Each path is a new rotation, seen through one point. The rows after it are directions, each followed by how far the rotation turns it, in degrees a step (0 if it stays put).
Each turn is a multiple of 5 degrees from 10 to 175, or 0.
Each row of a path follows its step; steps can be skipped.
Rotation 1:
step 0: [ 12.0  13.0  22.7  13.2 -16.1   6.0  15.9 -10.6  -8.3   9.8  22.6   1.5
  15.5  -4.9  -4.9  -9.1  20.0   9.8  16.2  -4.9 -15.5   4.4  -6.7   6.8
  16.4  20.7  10.5  29.5  -6.2 -10.5   8.9]
step 1: [ -8.3   7.2  13.7  26.0  -9.2   1.1   2.4   9.1   5.8  20.3 -14.3  -6.0
   3.3  28.9 -10.6   6.2   9.3  23.3  -0.1 -11.0 -22.7  23.4 -16.1   8.8
 -15.1   9.5  -4.5  -7.9  -7.3  -4.4  16.9]
step 2: [ -6.0 -11.7  24.4   7.1  -6.6  14.2 -16.2  16.8 -10.5   5.6   7.2  11.4
   5.0  19.4  11.6  16.4 -18.9 -11.8   8.8   8.4 -22.5  18.2  10.8  -5.5
  14.8   4.4   9.4  14.5  -5.6 -11.8  26.0]
step 3: [  2.1 -26.4 -20.3  12.7  -2.7   0.5 -25.6  -6.0  -6.3   7.8   3.5  14.7
  -3.0  16.1 -24.0   7.2  17.5  -2.3  22.6   6.6 -23.5   1.5   6.1  11.9
  -0.4   5.7  16.7 -12.1 -15.6   9.7  12.5]
step 5: [  8.9   2.6   4.1   0.3  -7.4  10.2 -11.2  18.0  -2.5  14.5 -10.3   9.7
  30.0  -1.8 -33.3  15.6   6.5   5.5  11.9  -5.1 -17.5  -5.6  -3.1 -25.7
  -3.6 -17.6  -9.7  -2.3 -15.6  10.4 -17.5]
step 6: [ 17.7  -1.9  -5.0  13.7  -6.2 -11.9  19.0   5.1 -24.7  -6.4   0.1 -15.6
   4.3   7.0 -12.3   8.2  -6.6 -19.8  -3.1  -8.1 -22.6  -8.5   0.2 -14.2
   5.9   0.2  -0.5  27.6 -34.6 -11.3  -3.3]
step 7: [-12.8   3.6 -13.9  11.6  -1.3  13.9   2.3  -2.4 -17.0  -9.6 -17.0   2.8
  20.3  -2.7   2.2   1.7   7.5   5.4 -18.9  -5.5 -42.6   7.8  -5.4  11.9
 -20.4  -1.9   8.3  14.7 -11.0  23.0  -7.3]
step 9: [  0.3   2.8  20.1   9.7   4.8   1.4 -20.3  -2.8  11.3   4.2  -2.2 -18.0
  26.0   0.9 -18.3   4.8  17.0   7.2 -11.9 -13.0 -12.5   8.1  -6.1  27.1
  12.4  17.7   9.9 -11.9 -30.3   1.5   4.0]
step 10: [  1.0  -1.4  31.1  24.9  -4.6  14.9  -4.4  -4.0  -4.6  13.5  -0.5  14.7
  14.8  13.9   9.4  -2.0 -11.3  -5.2   8.4 -13.0  -8.0 -16.2  11.7   3.5
 -10.4  37.5  -0.9  11.3 -12.3 -15.2   6.1]
step 11: [  7.9  -7.6   0.4  18.7  -4.5  20.5 -16.8   1.7 -20.5  34.8  -1.1   2.9
   4.3  16.2 -12.3   0.8   9.6   5.9  -2.7 -16.9 -13.9  -5.0  -1.4   0.3
   8.6  -2.1  -8.3  -3.1   4.0  22.8  33.7]
step 12: [ -4.2 -27.9  21.3   5.4   7.3  19.4  20.8  13.0  -5.9   8.2  12.1  11.3
 -16.1  16.4 -28.1   4.4   4.8  -2.7   1.4  18.2 -14.4  -5.5  -2.5   6.8
   8.6   2.5   7.5  24.6 -11.7  -3.0  13.0]
Directions:
[ 2.3 -4.6 -6.5  5.5 -4.5 -1.4  5.7 -6.8 -5.5 -2.7  4.9  4.7 -0.3 -5.7
  3.4  1.8  2.1 -4.2  4.6 -4.9  2.3  3.0 -1.3  5.3 -3.7 11.9  5.6 -2.2
 -4.2  0.1 -6.3]
110
[ -4.2  -6.3   7.4  -0.1  -2.0  -6.9   3.7   2.3   7.7   3.6  -1.6  -4.5
  -5.4   1.0   3.3  -2.5   2.1  -4.2   4.3   1.2  -2.5  -7.5  -2.6  -7.2
 -10.4   1.5   6.8  -1.1  -2.9   6.1  -0.1]
170
[-3.9  0.0 -2.5 -6.6  2.9 -4.8 -2.7  0.3 -4.0 -3.8  0.4  4.0  5.4  8.4
  8.6 10.1 11.5 -1.2 -2.3 -2.8  0.1 -6.9 -3.0 -2.0  0.0 -2.2 -3.0  1.2
 -5.2 -2.6 -3.0]
25
[ 2.8  4.6  2.3 -4.3 10.9 -4.5  2.7 -2.1 -1.4  2.5 -8.9 -4.0  8.4 -7.0
  4.4 -6.2 -0.8 -2.7 -2.0 -0.5  0.0 -1.3  0.1  5.6 -0.2  6.9 -4.7  4.9
 -4.4  7.0  1.0]
35
[-1.0  7.6 10.8 -3.5 -4.3 -4.8  1.0  3.0  1.0  2.7 -1.4 -2.2  2.3 -3.1
 -6.4  4.4 -0.2  4.4  2.7 -2.3  5.3  5.9 -4.0 -3.7 -0.9  5.4 -4.6 -6.2
 -5.8 -8.1 -7.0]
85
[ -5.7  -1.0  -2.5   4.7  -0.7  -4.2  -1.3  -4.6  -4.3  -1.7   2.2 -12.9
  -2.4   1.9  -7.6  -3.5   8.9  -0.1   4.9   7.0   5.9  -1.5   1.7   1.0
   8.5   0.0  -0.3   4.1  -5.8   0.8   0.6]
125
[-10.5  -1.8   6.0   0.2  -1.2  10.2  -1.5   1.4  -1.1  -2.8   1.6   2.9
   9.9  -3.3   3.5   1.1  -2.4   1.8   5.1  10.2   2.2  -0.6   2.9  -0.9
  -1.5   1.2   1.7   6.0   2.9   3.1  -8.8]
140
Rotation 2:
step 0: [  9.7  17.1 -15.7 -12.4 -27.8  -2.0   3.6 -13.0  12.7  10.7   5.0   5.3
 -11.0  -2.8  -5.3 -13.2 -11.5  18.7  -8.6   8.9  17.7 -12.8  13.3  -8.3
   5.4   2.9  24.8  -1.4 -33.4  -7.7 -20.1]
step 1: [ -1.0 -23.4  16.8  17.7   5.6 -21.3   3.9  17.2  30.9  -9.8 -14.9   5.7
  14.6 -15.0  10.4   9.0 -10.9  23.8  -7.8  18.5  -1.6  -4.6  -1.4  -9.1
   1.2  13.0   1.8  -0.4 -24.4  -5.7  13.3]
step 2: [  9.9   3.7  -9.6  20.7  -8.6  16.2 -20.8  12.7   2.2  18.4  -3.1   9.4
  -2.6 -26.9  -8.9   6.3 -12.6 -27.4   6.7  -1.0   9.8  16.2 -26.7 -10.5
   9.2  -4.2   0.6  -0.2 -20.2   8.1  20.9]
step 3: [  3.0  31.3  -9.1  -1.9  -3.6  -1.7  -8.4   3.6  23.0  10.2  14.2  14.9
   4.9  23.0   0.3  13.9 -14.6 -10.8   8.5  -7.1  -7.9  -8.6   8.1 -19.1
  -9.0  -0.8  22.5   7.8 -21.8 -22.7 -19.9]
step 5: [  7.9 -21.9  -3.8  -2.4 -11.4  11.2 -13.1  18.0   9.9  -0.1  -3.8  19.7
   6.8 -23.3   2.1 -10.6 -28.4   7.2  -5.6   9.4  14.2  35.8   3.9  -9.6
  -3.4  18.2   4.7   5.1 -19.0  -2.7  12.7]
step 6: [  1.3  21.2   4.8  11.0   2.5 -14.3 -29.1  18.2  26.3  20.3 -15.3  12.2
 -12.1   9.6  21.2   7.8  -5.1 -24.2   1.4   1.0  -8.3  -5.5 -15.0  -0.8
   2.2  -5.2  15.4  16.0 -15.2   0.3  11.2]
step 7: [ -9.4  11.2 -27.8  -0.2 -17.0  -2.2  -3.2   0.1   8.6   0.6 -12.1  11.2
  12.6  10.4 -27.6  15.3   1.5   2.1   3.1  -8.2   7.3 -13.5 -10.7 -35.2
  22.5   0.8  11.2 -20.4 -10.9 -14.6  -6.6]
step 9: [  4.2  -4.0   6.1   1.7 -26.2 -12.6 -18.5  24.9  21.9   4.4 -10.1  20.8
 -32.2 -21.1   6.5   9.6 -13.4   3.5 -10.3   8.5  10.2  -3.3  -5.4  19.6
   6.0   5.5  -1.0  -1.1 -21.3   1.4   5.8]
step 10: [  6.1   6.9 -24.4  22.5   7.3  -6.8 -12.0  10.2  20.5  -2.0  -0.4   1.3
  13.7  13.9  -7.5   3.0  -6.5 -14.4  -6.3   8.2   2.5  -3.5 -33.6 -26.7
   9.8  28.0   5.6  14.6 -14.6  -6.5   5.3]
step 11: [  5.2  16.9   1.9  -6.7 -13.7   7.0   2.3  -6.8  -0.7  27.1  -2.5   1.1
  13.0  -9.6  -0.6   9.6  -1.0   3.5  11.2  11.8  -0.7 -11.9   2.3 -38.4
   0.4 -29.8  19.1  -7.8 -31.7   3.2   2.5]
step 12: [ 19.7  -5.0   5.5   8.6 -12.2 -12.2   3.9  14.4  18.5 -17.8  -2.9  28.7
   5.0 -24.7  -8.6  15.6 -20.4  13.4  -0.1 -20.6  -1.1  -4.8  18.7   7.7
  -3.0   3.7  12.4 -11.3 -17.6 -20.1  -7.4]
Directions:
[ -4.8  -5.8   5.9  -0.7   1.0   1.3   2.8   0.9  -2.9  -4.8   5.9   3.6
   6.6 -10.1   5.9  -1.4   2.3  10.6  -3.9  -2.5   1.0   0.4   0.4  -0.8
   5.9  -5.3  10.6  -1.5   0.8   0.1   2.4]
100
[ -9.8   1.2  -2.2  -7.6 -10.0   1.9  -3.0  -5.2  -2.3   3.0   5.3   1.7
  -8.8  -4.8  -1.1   0.7  -1.0  -0.2   0.6   0.5   7.6   0.9  -0.4  -2.3
   5.0  -2.8  -7.8  -8.3  -3.9   0.4   1.8]
160
[ 0.0 -6.4 -2.0 -5.7  7.0 -1.2 -1.3 -0.9 -0.2 -2.5 -2.4  3.1 -0.4 -3.5
  2.4 -1.3 -7.7 -4.3 -0.6 13.8  8.9 -5.8  0.0  5.5  0.9  2.5  2.7 -0.7
  2.8  2.3 -9.0]
85
[-3.3  1.5 -1.4 -1.2  3.5  3.6 -0.8 -1.6  8.0 -6.3 -3.1 -6.8  4.4 -0.5
 -5.7 -0.2  2.7  3.7 -3.8  9.4 -4.9  1.1  4.9 -8.2 -3.1 -1.5 -2.0 -8.8
 -0.2  9.7  3.0]
110
[ 2.2 -2.9  1.0  0.7  2.7 -2.3 -0.3 -5.4 -0.4 -2.9 -4.1 -3.9 -4.6  1.3
 12.7  4.3  3.1 -4.3  7.1  0.6  2.9  5.7 -8.7 -6.8 -0.1  6.1  6.1 -5.5
 -1.7  2.1  6.1]
85
Rotation 3:
step 0: [ 20.5   6.0  -5.8  -5.2 -20.8   2.7  17.3  23.2   2.7  19.2  10.3   1.7
  15.5   4.3   3.0  -7.1  11.7   0.6  -0.6   6.8  -1.2   7.5 -21.1 -15.6
 -18.7  10.6 -15.5   8.8   6.2  -1.3   5.5]
step 1: [-14.8  24.8  -6.4  10.3 -23.5   5.6   2.0  -2.6  -5.7   9.2 -10.3 -14.4
   5.4  13.4 -20.2   7.0   5.0  -2.8 -11.2   8.8  -1.1  20.3  -8.9  19.6
 -12.8  -4.8   4.7  18.1   2.9   0.4  -8.7]
step 2: [  4.4  33.1  -5.0  -3.3  -2.0 -15.5 -14.8 -11.8   2.6  20.5  22.4  -3.3
   8.4   3.1  -3.3   0.9 -14.1  -8.1  -4.1  -1.0  -0.7 -25.9  -6.0   2.9
  -2.3  -2.6  20.6   8.9   2.3  -9.0  -4.2]
step 3: [ 10.4   3.8  24.0 -13.2   6.2  -4.8 -11.2  -2.4  -2.9  16.1  -1.2  -6.9
 -13.8  10.7  13.0  15.1   5.2 -15.5   5.3   4.3   4.9   2.9   4.3  17.7
   1.2   0.9  12.6   1.4 -37.6  -2.3  -4.5]
step 4: [  9.4  -2.7   7.8  -3.0  -1.6   0.2   4.6  -2.4  -8.4  -3.5   5.6   0.7
 -23.1   0.4   6.4  -1.0 -16.0  13.4  -6.9 -11.4  11.2 -19.8 -21.0   8.1
   6.4 -17.7 -10.6   6.1 -20.9  20.9  20.9]
step 5: [  3.2  -6.3   5.1 -17.6  -4.5   1.5   0.3   3.2  -5.1 -20.6 -14.4 -11.0
  11.2   8.5 -14.1 -20.9 -13.1   8.7  -6.1  11.7  12.6   6.8  -3.0  -2.8
  11.2  11.2  13.8 -14.5 -16.8   4.1  27.6]
step 6: [-13.8   1.0 -20.7  -3.3  -3.7  -3.7   3.7   6.1 -14.0 -12.0   4.6  15.0
   5.6  -4.1  -4.6   5.8  17.1  13.3 -13.6  -1.4  -2.5  -8.7   3.2  14.8
  10.7 -11.1  -0.1 -30.1  -3.0 -21.9  20.4]
step 7: [ 15.5  23.4   4.7  -4.0   5.4  -6.3  12.8  19.8   8.1  -5.0  -6.6  12.2
  17.8   9.3  26.3 -13.5   9.0   1.3   4.1 -13.0  -5.7  17.1   1.6  -6.4
   1.8  -8.8  -5.2 -12.3   7.9 -18.3   7.6]
step 8: [  2.7   6.4  -5.3  -4.1 -18.3   2.5   1.1  -5.9  -1.3  -5.5 -17.3 -12.9
   5.7   4.7  10.7  23.1   9.3  -1.2  10.2  -4.9 -37.0  14.4  -8.1   9.4
  -4.2 -16.2  -6.1   3.2  16.2   9.7   9.0]
step 11: [ -5.1  14.7   7.7  -2.0   1.2 -11.1 -10.7   0.7   0.6  10.9   8.9  13.5
 -27.8  14.3  -5.2   0.3 -10.0  -3.5   6.4 -22.7   8.9 -26.5  -0.2 -11.8
 -10.4  -8.4  18.2   4.6   8.0   2.6  14.7]
step 12: [  4.7 -15.0  16.6  -0.9  -8.1 -15.4  -0.8  10.7   8.2   0.1 -15.0   2.3
 -13.7  10.2   0.0 -10.1  -0.6 -11.8  22.7  16.8  -2.5  -4.8  10.5   6.2
 -12.6   4.0  18.4  -3.6 -27.2   6.6  17.5]
Directions:
[ 2.9  1.9 -9.0  1.8 -7.9  6.7  4.3 -5.0  1.0 -0.8 10.6 -2.2 -6.8 -4.4
  5.4  0.1 -1.0  6.5  3.1 -4.5 -0.5 -4.3  6.2 -1.0  2.4  1.3  1.5  6.1
  0.4 -4.8  5.7]
160
[ -6.6  -4.6  -3.2  -1.5  -0.3   0.2   3.1   0.7  -1.3   1.9   0.5   1.8
   2.7   1.3   1.2  -4.2   6.2   6.8   3.1   3.0   1.9  -5.5  -5.1  -3.2
  -6.7   3.3   5.1  10.7  -5.1   0.9 -13.1]
20
[ -4.6   1.1   7.2   1.4  -2.2   4.2  -3.6  -2.0 -11.1  -0.2   3.8   4.9
   3.1  -1.1   9.4   7.6  -8.0  -3.1   3.2   0.1   2.0   0.8  -2.9  -0.9
   8.4   5.0   4.2   2.3   0.6   6.0  -2.6]
55
[ 3.5  3.9  4.9 -0.1  1.4 -1.2  0.8 -2.3  1.9 -2.7 -4.4  5.5 -8.5 -9.4
 -0.5  1.1  6.2  0.4 -4.5  9.4 -2.0  2.0 -8.7 -3.6  4.8 -0.2  7.1  6.0
  3.6 -5.6  3.4]
0
[-3.9  9.3  3.0  9.8 -2.9 -1.0  0.4  3.3  3.6 -1.9 -0.2 -0.5  4.6 -2.0
  6.3 -2.5  5.1 -3.1 -3.2  5.2 -4.8 -5.9 10.3 -1.8 -0.8 -7.1  6.2 -2.1
 -3.1  5.7 -1.1]
70
[-1.5  6.9  0.8 -0.6  0.0 -3.3 -0.3 -9.2  1.2 -8.6 -7.5 -4.4 -1.4  9.6
  1.0 -4.7 -4.0  5.6 -1.0 -4.8  3.8  0.6 -0.4 -3.3  2.3 -4.5  0.6  6.6
  9.0  5.3 -1.3]
115
[ -0.8   4.2   0.7  -5.5   1.4   7.3  10.1  -2.6  -1.1  -1.8   5.7  -3.9
   1.8   2.6  -2.6   2.2   0.9 -16.1   1.6   2.6  -1.5  -1.9  -2.3   1.4
  -4.6  -4.6  -1.2   4.4   6.6  -2.8  -3.4]
45
[-1.9 -3.0  6.9  3.0 -5.4 -6.2  6.8 -5.2  5.7  3.0  1.2 -3.0 -5.9  3.3
 -4.8 -0.3 -7.6 -2.9  1.3  1.8  5.8 -6.5 -2.3  0.6  7.4 -3.2  2.3 -3.3
 -9.9 -4.2 -3.4]
40
Rotation 4:
step 0: [ 22.5   0.3  13.1  13.0 -10.7   0.7   1.4   4.4 -17.5  -6.1  -9.9 -17.2
  -4.9  18.4  20.0  12.2   8.2  -9.5   4.8   3.4   2.4  20.3   6.9  -4.9
   8.1   8.9  13.0  15.7 -14.2  -6.9  -1.0]
step 1: [  0.6   1.5   2.6 -16.1  15.9  -9.3  16.5 -20.3 -30.0   6.2  -0.4   1.7
  16.4   8.3 -22.9  -2.2  -7.6  -4.4  -8.2   9.6  -4.6   5.3   1.1  11.7
  -1.8 -19.7   2.8   7.7   6.1   3.8   4.9]
step 2: [-16.1  -1.5  -1.7  16.2  -7.5 -12.1 -13.5  -9.6  -1.5  22.1   3.5  -9.8
 -16.3 -14.5  -1.6  -4.4   2.6   4.8  -1.0  15.6  -4.4  12.9  17.3   5.1
   3.4  10.5 -16.4  -0.4 -23.7  16.0   9.7]
step 3: [ 21.9  14.8 -16.2   0.7 -12.4   0.6  -9.3  -8.1   2.5   7.3  18.3  -4.7
  18.6  11.7   3.6 -12.3   4.8 -15.8   2.0  -8.9  16.2  -1.5  22.3  -0.4
  -9.4 -10.3  12.4 -18.8   2.1   2.3  -4.0]
step 5: [ -8.8   5.4 -15.7  10.3 -18.1   7.9  -0.8  17.5  11.3  -7.5  10.4   1.4
   7.8 -16.6  -5.9  20.9  -6.9  -9.5   9.1   2.8  -3.7  -7.7  13.7 -14.2
  16.9  -8.8   7.5  20.5   2.9  10.4  15.0]
step 6: [ 15.4  -3.1   0.2   5.0  14.8  -3.7  10.9 -10.4  -4.8 -11.6  -4.7  16.0
  -2.5 -16.7   5.4 -10.8   7.9   2.5   0.1  13.8  29.0 -22.2  -1.4 -11.2
 -13.7   8.4  18.7   4.1  -3.9  -9.2   7.5]
step 7: [  5.4  -9.5 -15.3   0.0   4.1  -7.2   3.3   2.0  15.5  -3.6  -5.1  17.6
   4.0   5.1  -8.4   3.3  -7.3  39.0  16.0  -0.6 -15.8   6.8  -8.4   5.5
  -0.1  -3.6  -5.6 -12.1   5.9  10.7  19.7]
step 8: [ 30.4  -7.5   4.5   8.2 -15.7   8.4 -13.3   2.7 -11.5 -14.4   0.7   7.1
 -18.2   7.1  24.5  15.5  -1.0  -6.1  -5.8   1.9   2.0  16.4  -4.0 -18.2
   7.0   9.6  -6.3   3.4  -3.3   8.0  -0.9]
step 9: [  6.9  -5.2   0.3 -25.6  -1.8 -20.2  22.3 -10.1 -20.8 -18.1  -5.5  -0.4
  13.7  10.9 -12.4   1.3 -14.6   0.1  -7.2  -5.7  13.4  -7.2  -8.6   5.0
   0.3 -15.4 -12.2   4.3  -0.7   7.6  -8.4]
step 10: [-17.4  -6.6  -6.4   2.9   2.9 -14.4 -13.9  -6.5   0.0  12.3   1.1  -4.1
 -10.7  -4.2 -18.0  -9.6  -4.6   1.9   1.0   7.8  -2.8  12.4  -9.6 -18.0
  19.6  25.9 -19.9   5.6 -16.2  10.4  -1.4]
step 12: [  2.6  -2.3   5.9 -27.5  -1.0   4.6  -8.1  -2.5   7.5  10.5 -19.3 -13.1
   9.1   1.0  -4.8  -4.3  -4.6  12.7 -15.7  23.0  -1.9  -2.0  -7.6   3.7
   8.7   1.9   5.7 -16.7  -4.4 -30.5  -4.0]
Directions:
[ 5.1  0.4 -4.2  5.6 -1.6 -1.2 -2.0  4.4  3.9  8.0 -1.9 -1.7  5.3 -1.7
 -0.2  3.7  9.1  1.9  4.2 -4.0  2.2  7.0  2.1 -4.5 14.4  3.5 -1.5  4.8
  1.7  0.1 -3.6]
140
[-1.7  6.8 -7.3 -6.4 -0.7 -1.3 -1.6  0.5  1.2  1.1 11.6  8.7  1.7  8.5
 -7.8  4.4 -1.2 -1.4  0.2  2.4 -1.3  0.2 -1.5  0.9  4.1 -6.1  4.9 -1.0
  9.0  1.5 -0.8]
175
[10.4  6.1  3.7 -8.0 -1.8  1.4 -3.1  1.1  6.4 -4.7  2.0 -8.7 -0.4 -1.2
  5.4  2.3  3.3 -0.8 -2.6 -1.5 -3.7 -3.3 -6.7  6.4  4.3 -0.2 -0.6 -5.8
 -1.2  9.4 -0.8]
80
[ -6.3   1.6  -5.8   8.4  -4.5   5.6  -1.5 -15.4   6.2  -4.9  -0.9  -1.2
   7.2   0.5   3.2   1.6  -0.6   1.3  -6.1   0.5  -0.8  -4.2  -3.2   3.7
   3.8   2.0   2.0   1.7   0.5  -3.1  -3.1]
45
[-3.1  3.5 -2.2 -3.6  4.4  1.3  6.8  2.3  1.9  6.5 -0.6 -1.2  7.8  1.8
  3.6  3.2 -5.6 -4.0 -4.7  7.2 -0.6 10.0  2.1  1.8 -4.5  7.4  3.3 -1.3
 -6.4  5.4 -7.6]
35
[-3.0  4.2  6.7 -0.6 -3.0  2.3  4.6 -7.2 -1.5  9.8  1.3 -5.2 -0.1  4.4
  1.9 -1.9  9.9 -6.2  8.4  4.6 -7.4 -0.2  3.1  3.9 -0.9 -5.0  2.5  1.5
 -1.9 -3.0  5.0]
25
